Each row is where one point has got to under a steady rotation. How many steps took it there?
The counts run from 0 to 606.
[155 125 112 157 134 138 134 180  96  68  89 178 107  90 145  77 111 111
  74 147 150 123 114 149 133  97 141 130  90 148 149 112 171 134 150 156
 105 128 104 114 111 117 121 146 120  65 143 131  96 113 117 122 137 183
 109 143 182  81 127 142 151 140 124 105 122 148 129 128 106 112 140 122
 113 127 114 109]
369
[148 151 122 149 136 143 161 195 108  80  86 166 100  90 134  81 139 104
  89 124 144 139 139 164 141  94 153 137  95 151 122 127 172 136 145 169
 124 139 116 111  91 136 133 150 121  63 134 136  70 122 133 121 131 168
 112 154 194  68 150 144 127 133 153  91 133 144 124 124 104 112 138 115
 126 153 113 131]
49
[160 117 104 143 135 142 143 170  94  69 104 150  92  79 147  80 132 107
  75 122 144 111 131 173 108  94 134 112  84 143 148 123 170 139 139 172
 114 132 110 104 106 136 111 134 127  72 128 141  84 123 121 130 148 186
 112 145 185  92 129 131 148 150 122 108 136 148 151 154 106 121 145 114
 118 146 132 109]
501
[141 106  84 170 148 142 121 184  93  79  98 159 121 105 138 102 138 137
  95 132 161 111 117 137 135  68 138 154 100 113 178 102 150 134 168 135
 108 121 119 118 128 114 129 117 132  80 144 138  94 143  92 135 160 206
  98 152 178  91 129 144 153 134 142 112  93 146 150 155 119 121 138 107
 131 131 112 121]
277
[151 115  94 157 147 142 127 175  74  79 105 156 102  89 141 106 129 121
  88 116 142 121 127 152 105  91 131 119  82 124 175 113 160 146 150 153
 120 128 112  98 112 137 127 122 143  86 135 127  80 139 101 138 153 201
 123 156 165  89 111 149 141 144 133  85 114 151 170 159 110 129 162 103
 129 124 130 121]
555
[155 124  87 163 130 149 142 180 104  96 102 182 148  92 151 116 130 145
  95  92 148 117 125 133 137  93 155 151  96 124 156 142 166 150 167 154
 124 113 146 106 128 126 116 132 139  75 133 134  83 129 112 126 152 188
 149 163 179  57 126 164 134 148 142  99 110 128 155 143 125 125 142 105
 125 141 114 154]
440
[150 120  89 173 135 144 135 189 104  90 105 158 148  88 144 131 161 131
 118  99 153 113 128 155 146  73 151 154 108 114 146 138 152 138 156 152
 114 136 142 108 115 136 121 137 132  68 127 149  70 128  97 119 160 191
 130 162 178  64 139 166 133 135 153 102 114 129 153 137 127 132 134 108
 125 154 116 150]
219
[145 131 103 166 130 144 147 172  96  90 106 159 141  84 142 114 142 105
 102 106 146 115 122 170 126  68 149 132 102 132 138 140 143 124 153 169
 113 138 108 124  99 127 133 120 148  68 125 138  61 143  97 132 150 197
 131 166 173  83 141 166 151 131 141  92 117 134 152 158 118 127 172 119
 125 123 146 140]
398
[150 123  97 136 145 146 135 164  73  80  98 172 132 105 150 119 125 130
 100 100 151 120 141 150 115  83 146 140  89 123 155 119 149 149 143 162
 119 135 131 110 112 133 136 117 151  84 130 118  75 143  99 137 146 187
 143 169 176  61 142 174 136 147 140  97 114 139 170 166 121 122 164 107
 134 129 134 138]
209
[161 123  92 147 147 154 152 181 107  87  80 166 130 107 143 104 152 127
  94  91 144 114 154 148 130  80 149 160 100 121 150 129 165 156 145 158
 130 119 157 115 125 137 142 135 142  84 131 118  81 127 115 138 142 145
 117 179 195  59 131 164 124 138 143 111 116 141 153 137 119 122 141 118
 129 171 129 155]
29
[152 131 111 164 142 145 157 180 107  73  86 151 100  87 136  82 156  97
  92 122 132 117 154 178 129  91 142 130 103 125 146 114 174 148 124 162
 127 144 116 101 101 149 136 146 136  70 135 121  74 116 115 130 132 182
  98 167 181  87 123 143 127 138 145  92 128 150 147 124 109 122 156 130
 127 160 126 135]
103
[154 119  82 163 131 143 136 188  92  85  76 159 148  95 153 130 146 124
 106 120 153 113 133 156 145  85 130 150 103 119 150 125 151 137 147 160
 117 129 133 119 122 131 129 154 134  81 142 135  82 119  96 138 161 150
 121 159 201  43 136 166 140 131 126 130 114 136 154 129 112 131 142 124
 116 162 132 134]
462
[166 122 110 150 139 139 153 173 110  85  90 167  90  98 141  70 133 111
  76  91 146 110 134 153 104  89 155 145  79 142 127 135 180 156 153 156
 136 108 134 105 124 137 115 140 136  73 117 127  85 117 129 127 148 150
 111 155 190  91 113 140 121 147 137  87 135 152 145 142 123 107 144 109
 120 149 133 128]
414
[161 119 105 163 146 148 158 179 114  79 101 138  90  83 134  84 161 103
  88 114 137 101 148 177 114  88 134 130 107 116 153 131 173 146 137 159
 121 124 119 105 115 144 125 132 125  68 125 128  78 121 117 135 139 184
  90 157 176 106 120 138 126 138 143  85 125 153 143 142 111 126 141 115
 122 159 122 132]
579
[144 125  89 142 134 139 117 177  87  74 113 175 142  97 141 109 116 128
 103 128 158 131 114 142 139  62 156 151 100 135 152 118 154 134 156 154
 101 134 114 118 103 112 128 117 128  77 128 144  86 139 104 125 147 213
 125 144 183  67 155 151 155 144 148 113 113 133 148 164 130 121 128  98
 129 123 110 129]
21
[150 129 106 126 134 143 129 177  85  79  86 182 121 108 151  97 111 132
  89 101 159 120 137 134 125  87 163 157  82 143 130 127 163 152 141 164
 125 124 146 117 110 129 126 138 150  78 129 118  86 130 117 128 149 146
 137 159 196  42 140 162 120 141 138 113 125 137 150 143 130 110 150  98
 118 149 128 138]
428
[148 111 103 155 133 139 133 171  98  62  84 162  96  89 149  81 126  98
  81 140 160 113 131 171 119  84 130 130  97 141 140 106 156 139 127 160
 106 141 103 108 103 127 114 155 131  72 133 139  84 110 103 129 153 178
 101 141 187  88 119 133 149 143 125 113 135 146 145 125 118 114 138 125
 104 160 131 104]
590
[157  99  94 159 130 146 134 170 103  72 103 167  98  90 145  79 133 117
  73 108 153 116 133 160 109  90 143 129  78 141 153 119 175 155 143 161
 117 117 140  96 120 133 101 144 127  76 129 135  90 112 115 126 157 182
 111 147 185  87  98 128 142 161 125  98 129 140 157 137 129 120 138 112
 104 154 133 121]
169
[152 136 111 149 125 139 133 184 100  83  86 190 136  98 151  82 110 130
  91 126 163 132 121 130 150  78 162 166  97 146 127 129 172 144 160 155
 112 125 128 119 114 118 114 147 123  67 140 134  91 125 126 119 137 169
 126 145 189  46 144 158 135 136 140 110 117 136 123 126 126 100 124 114
 118 142 106 136]
239
[154 138 111 144 130 152 156 180 122  75  81 166 121 102 139  67 148  91
  86 127 153 118 142 170 145  64 157 154 105 138 122 125 173 141 141 162
 114 129 122 117 103 131 130 152 112  70 125 135  86 120 119 129 134 163
  96 149 195  81 143 137 138 131 149 121 128 145 119 128 123 107 126 127
 123 171 116 130]
215
[158 139  88 149 140 145 153 202  99  89  97 161 134  91 145 115 144 131
  96 131 143 124 132 147 149 106 140 140  94 127 146 128 176 139 168 162
 118 119 140 110 118 148 129 144 115  65 138 139  79 123 127 129 144 160
 128 156 195  52 168 146 131 137 136 119 123 146 146 139 107 133 134 107
 132 160 109 125]
62
[153 115  93 148 131 152 126 166  92  80  76 186 144 113 160 105 113 130
  98 107 157 111 133 131 140  70 156 171 103 125 153 130 158 147 143 148
 118 133 137 125 119 111 118 140 143  75 135 123 100 131  95 133 152 171
 127 163 182  49 124 181 138 144 133 131 105 129 139 138 132 113 140 114
 115 141 126 149]
185
[151 102  82 163 141 151 127 158 102  77  92 175 123 104 138  84 137 120
  89 108 156 114 129 148 118  51 145 155 102 122 164 107 156 149 144 141
 113 128 126 106 122 120 127 113 140  89 131 130  96 132  88 130 160 206
  91 156 164  99  95 150 158 151 141 111 103 140 155 149 129 113 145 119
 121 138 129 141]
56
[155 122 112 162 124 150 147 174 122  78  83 173 112  92 141  81 146 108
  86  98 149 108 133 163 135  77 157 159  97 147 113 138 170 152 143 167
 134 130 141 113 118 134 113 154 136  64 118 131  81 110 117 119 147 154
 111 156 185  78 113 150 122 139 144  96 136 136 130 120 125 104 140 117
 112 160 133 142]
271
[135 116  86 174 122 131 125 193 100  87 112 166 138  97 137 117 143 128
 102 120 168 127 103 153 138  71 142 153  98 134 136 133 142 120 174 155
 111 136 113 111 111 118 121 126 130  71 123 161  74 133 103 119 160 194
 121 142 183  81 144 151 155 132 151 103 115 139 149 147 127 124 138  99
 121 131 122 129]
165
[141 131 100 122 142 137 121 161  76  79 108 167 115 105 144 100 130 118
  96 100 153 129 140 153 112  75 164 139  84 134 151 114 152 150 138 160
 122 137 120 110 103 128 134 110 145  85 127 129  79 146 105 139 143 188
 121 161 175  76 140 156 143 148 149  99 125 146 164 181 128 115 151 100
 135 123 133 129]
210
[164 118  97 140 141 145 140 169  90  67 104 162 109 100 150  77 132 109
  75 140 146 114 135 159 111  73 142 132  98 133 161 113 172 142 144 156
 113 119 109 106 115 123 123 118 119  74 134 133  94 134 112 141 148 200
  92 142 186  98 135 126 163 157 135 128 118 154 147 163 113 120 139 116
 129 141 125 115]
445
[169 135 102 150 128 146 156 180 114  84 104 164 156  87 154 108 139 114
 104 111 146 110 124 156 142  75 148 153 116 133 130 156 165 132 164 172
 119 120 129 137 115 134 109 129 124  54 116 148  78 132 115 127 150 176
 124 151 191  68 169 164 147 135 138 127 123 134 125 148 121 115 138 119
 127 149 125 144]
473
[133 114  95 162 125 134 113 181  86  74 114 162 127  91 143 123 132 133
 114 119 168 127 121 164 123  78 133 139  87 126 150 111 136 130 143 160
 100 154 116 103 103 127 120 137 144  78 127 149  74 133  94 123 163 203
 127 147 179  71 135 141 148 136 144  87 125 133 163 146 127 137 144  97
 121 137 127 122]
77
[139 128  86 159 126 138 140 194 106  92 112 171 155  89 132 116 151 130
 112 117 161 131 113 151 159  70 155 158 106 134 139 133 154 132 169 155
 112 128 125 113 108 117 127 126 124  69 124 152  76 139 106 125 156 196
 125 151 181  67 162 152 147 134 154 111 110 133 149 151 128 120 137 101
 134 140 111 142]
164
[148 114 122 157 145 135 138 175  97  79 113 154  90  95 129  81 139 120
 100 106 150 108 127 160 108  68 143 141 105 119 149 125 153 145 135 153
 119 140 116 111  99 128 125 127 149  65 115 126  77 137 105 128 139 206
  97 160 168 106 123 143 124 141 156  66 121 143 144 141 128 114 146  93
 123 143 124 130]
234
[156 116  81 155 142 156 142 169 106  93  98 175 149 110 144 110 143 138
 105  87 150 105 130 140 141  68 157 169 116 110 157 138 162 153 152 148
 123 118 155 120 128 125 121 129 135  82 124 128  88 136  96 131 153 182
 118 162 180  60 126 163 136 148 145 118 106 130 144 143 134 118 134 115
 125 156 117 160]
274
[147 126  93 167 138 135 141 194 109  84  96 155 132 104 138 118 158 125
 111 114 166 100 122 159 137  58 137 163 111 112 138 131 141 127 168 152
 114 127 122 131 121 123 119 115 133  67 118 148  76 146  98 135 159 171
  92 154 191  83 165 150 147 115 152 114 102 141 137 148 122 116 137 109
 128 155 129 124]
87
